Each row has a name. Each question is about the rows just above it.

zazep: [110 124 165 110 110 112]
meves: [126 125 121 124 126 125]
nel: [186 126 120  95 186 107]
tigu: [ 73 125 145 127  73 197]
nize: [ 88 125 155  89  88 159]
tepo: [148 125 120  98 148 126]
ker: [110 126 217 122 110 125]
Shuffled zazep with one entry gone: [110 110 165 112 110], missing
[124]
meves without one entry, shuffled: [125 125 126 121 126]. Gone:
[124]
ker without one entry, shuffled: [110 125 122 217 110]. Gone:
[126]
Shuffled nel with one entry gone: [186 126 186 120  95], missing
[107]

mekal: [140 146 116 108 160  96 122 136 107 156 139 138 112 138]
Zef: [120 132 139 129 161 150 125 145 140 107  92 127 113 145]
bimu: [124 133 154 150 129 155 132 123 134 139 116 122 141 146]
mibo: [150 183  77  70 126 124 163 170 168  75  72 118  86 140]
Nem: [145 175  91  88 120 109 146 148 140 118 103 125 100 141]
Bimuk: [107 114 122 127 116 145 117 135 149  68  86 115 105 120]
piz: [155 203  93  73 175 104 152 159 124 138  78 128  93 167]
Shuffled Zef with one entry gone: [140 127  92 113 150 120 145 132 139 125 145 161 107], missing
[129]
Which entry of Bimuk is missing from [ 86 127 145 120 115 114 135 149 122 105  68 107 116]?
[117]

lika: [124 140 132 126 139 115 150 149 146 125 110 147 138]
pag: [154 112 112 162 140 126 166 149 163 119 124  93 122]
nozol: [112 120 130 124 139 122 117 125  83 141 124  79 124]
Melit: [150 112 103 128 102  97 148 140 144  94 164 139 118]
Buk: [124 140 132 126 139 115 126 140  98 138 114 204 140]
tos: [110 119 110 118 111  96 132 122 129 107 100  98 106]
kome: [110 119 110 118 111  96 132 122 129 107 100 170 101]
nozol without one entry, shuffled: [124 141 125 139 130  83 112 124 124 120 117  79]. Gone:
[122]
Shuffled nozol with one entry gone: [117 130  79 124 141 120 112 124 139 124 122  83], missing
[125]

Sorat: [165 136 190 124 125 116 130 135 124]
pogab: [146 135 171 126 126 148 109 148 125]
beraz: [142 147 173 128 126 112 151 125 123]
fesi: [142 134 167 128 126 141 116 139 126]
kega: [213 124 116 120 127  94 159 146 121]
lozu: [ 90 124 100 124  89  91 107 132 127]
pof: [126 128 127 125 125 130 116 140 127]
gidel: [140 119  82 119 125  89 148 133 125]
Gup: [176 122 125 120 126 116 126 161 123]
Tunu: [176 124 154 123 126 158  96 163 124]
Bevim: [ 51 137 121 126 123 122 123 119 127]
sus: [139 127 128 125 126 138 120 130 125]
Shuffled fesi with one entry gone: [141 167 134 139 126 116 126 142], missing
[128]
Shuffled lozu with one entry gone: [100 127 124 132 107 124  89  91], missing
[90]
Shuffled sus with one entry gone: [120 125 127 125 138 128 126 130], missing
[139]
Which entry of beraz is missing from [173 125 142 112 126 128 147 123]?
[151]
lozu without one entry, shuffled: [ 91 127 132 107 124 124 100  89]. Gone:
[90]
Shuffled pogab with one entry gone: [126 125 148 109 148 126 135 171], missing
[146]

nefin: [173 138 109 210 149 140]
dofeg: [100 147 142 124 110 134]
Mivak: [133  92 116 110 106  99]
Vemil: [127 110 129 113 120 121]
Ritom: [ 84 129 128 125  85  72]
Ritom without one entry, shuffled: [ 84 129  85  72 125]. Gone:
[128]
Shuffled dofeg with one entry gone: [134 142 110 147 100], missing
[124]
Shuffled Ritom with one entry gone: [ 84 129 125  72 128], missing
[85]
Which entry of nefin is missing from [140 173 210 138 109]?
[149]

mera: [121 140 115  60 124 150 149]
Fisos: [133 115  99  94 132 128 123]
Tik: [122 137 111  55 123 141 142]
Which entry of Tik is missing from [ 55 122 123 142 137 111]?
[141]
mera without one entry, shuffled: [149 124 121 115 140  60]. Gone:
[150]
Which entry of Tik is missing from [123 137 111 122 141  55]?
[142]

